In the rows, zero is written as 128.
A single turn carries every row of the set below to another of its rows. Some are shown first; where does it send the rows asked next?
K148: [100 132 152 113 157 113 136 154 127 137  91 103 108 118 102 123 131 133
 124 144 125 145 115 123 130 112 103 139]
K81: [120 146 132 133 115 130 141 167 132 152 110 135 110 146 140 124 130 137
 135 112 150 147 113 146 141 135 155 117]
K409: [128 151 151 128 130  98 135 113 154 101 126 136 116 109 145 121 123 151
 116 100 145 142 127 134  91 128 102 170]
K544: [115 135 127 147 147 118 142 121 164 132  84 109 120 101 119 144 103 152
  95 132 156 152 107 147 136 124 126 138]
K448: [132 131 122 136 125 114 136 155 142 164 115 118 113 136 143 124 121 137
 128 105 161 153 114 151 134 134 149 119]
K721: [118 129 127 144 140 138 135 126 169 147  93 116 111 103 125 141 103 153
 106 118 158 155  93 150 126 123 137 124]
K45: [133 147 137 137 142  85 145 160 141 134 100 104 130 127 137 140 129 134
 109 126 153 144 136 156 145 129 122 143]
K389: [106 145 136 144 144 123 146 129 151 116  77 114 117 106 109 142 115 150
  96 152 148 143 118 145 148 129 121 142]
K6: [114 162 145 131 117 124 147 176 127 132  99 136 117 147 134 133 138 135
 129 127 140 140 124 147 151 133 145 128]
K386: [100 120 128 122 154 103 138 132 132 156  93 108 113 120 113 117 105 141
 123 116 136 163 100 113 121 108 126 133]
K780: [121 162 147 133 131 102 149 172 132 123  95 121 127 138 133 141 138 134
 116 133 141 138 135 151 152 130 128 141]
K947: [115 150 151 138 115 123 134 122 124  98 122 157 111 119 119  96 134 149
 145 120 129 119 127 127 124 148 128 167]
K32: [ 97 142 162 109 149 132 135 166 131 138  91 116 106 123 108 129 133 134
 131 133 118 144 103 124 123 106 112 133]
K582: [118 155 152 142 126 100 140 116 132  91 114 150 126 112 124 108 124 151
 130 113 129 123 130 128 121 140 122 180]
K627: [142 134 151 139 133 108 124 117 158 122 132 135 120  98 137 112 119 150
 135  87 141 130 114 144  95 134 118 168]
K517: [112 134 136 138 128 163 133 139 163 146  95 128 100 111 122 137 115 151
 118 124 151 149  89 149 128 127 142 115]
K214: [113 162 151 129 122 101 143 114 139  87 117 149 115 120 137 116 126 152
 118 113 138 138 133 125 105 132 108 173]
K183: [135 137 147 125 127 114 125 114 158 118 138 134 103 108 146 112 126 150
 127  96 152 142 120 139  83 132 104 158]
K940: [138 129 150 135 122 131 119 122 150 129 140 142 105 105 132 100 129 148
 149  94 142 126 110 142  98 142 125 155]
K414: [114 144 143 124 107 135 130 117 132 108 134 155  89 127 132  94 137 149
 140 117 145 135 125 125 104 145 120 150]
K366: [ 97 130 138 118 146 122 137 144 135 157  94 122 112 125 119 123 107 142
 130 106 129 162  87 113 115 103 135 127]
K83: [ 95 140 156 112 144 136 136 161 135 148  93 126 108 126 116 129 121 139
 135 114 119 153  89 119 116 102 128 126]
K914: [139 131 124 138 139  91 138 151 146 156 111 103 123 126 142 132 121 135
 115 111 163 152 125 156 135 131 132 132]
K58: [103 145 144 136 125 167 136 147 151 130  89 133  98 116 112 135 127 148
 119 144 144 140 100 147 141 132 137 119]
K416: [100 151 144 138 133 147 143 143 145 114  80 126 107 114 106 138 127 148
 109 158 142 137 115 145 150 133 126 132]
K762: [101 122 135 119 160  99 137 137 128 146  91  99 112 116 104 117 116 136
 119 136 134 154 113 118 129 112 110 139]
K864: [106 159 147 127 111 119 140 116 128  91 121 158 102 129 131 103 133 151
 130 121 138 135 132 120 111 141 117 162]
K225: [125 137 150 134 113 138 123 125 133 117 135 153 100 115 123  92 136 147
 154 110 136 121 118 134 112 150 130 155]
K862: [128 134 143 123 115 132 123 117 147 122 142 143  89 117 139  98 133 148
 139 105 152 139 119 135  90 141 113 147]
K968: [132 147 152 142 135  93 135 114 148 103 120 138 131 101 133 116 117 151
 126  96 134 129 123 136 107 133 117 180]

K414 goes to K864
K968 goes to K627
K366 goes to K83
Now find these:
K448 goes to K81
K544 goes to K721

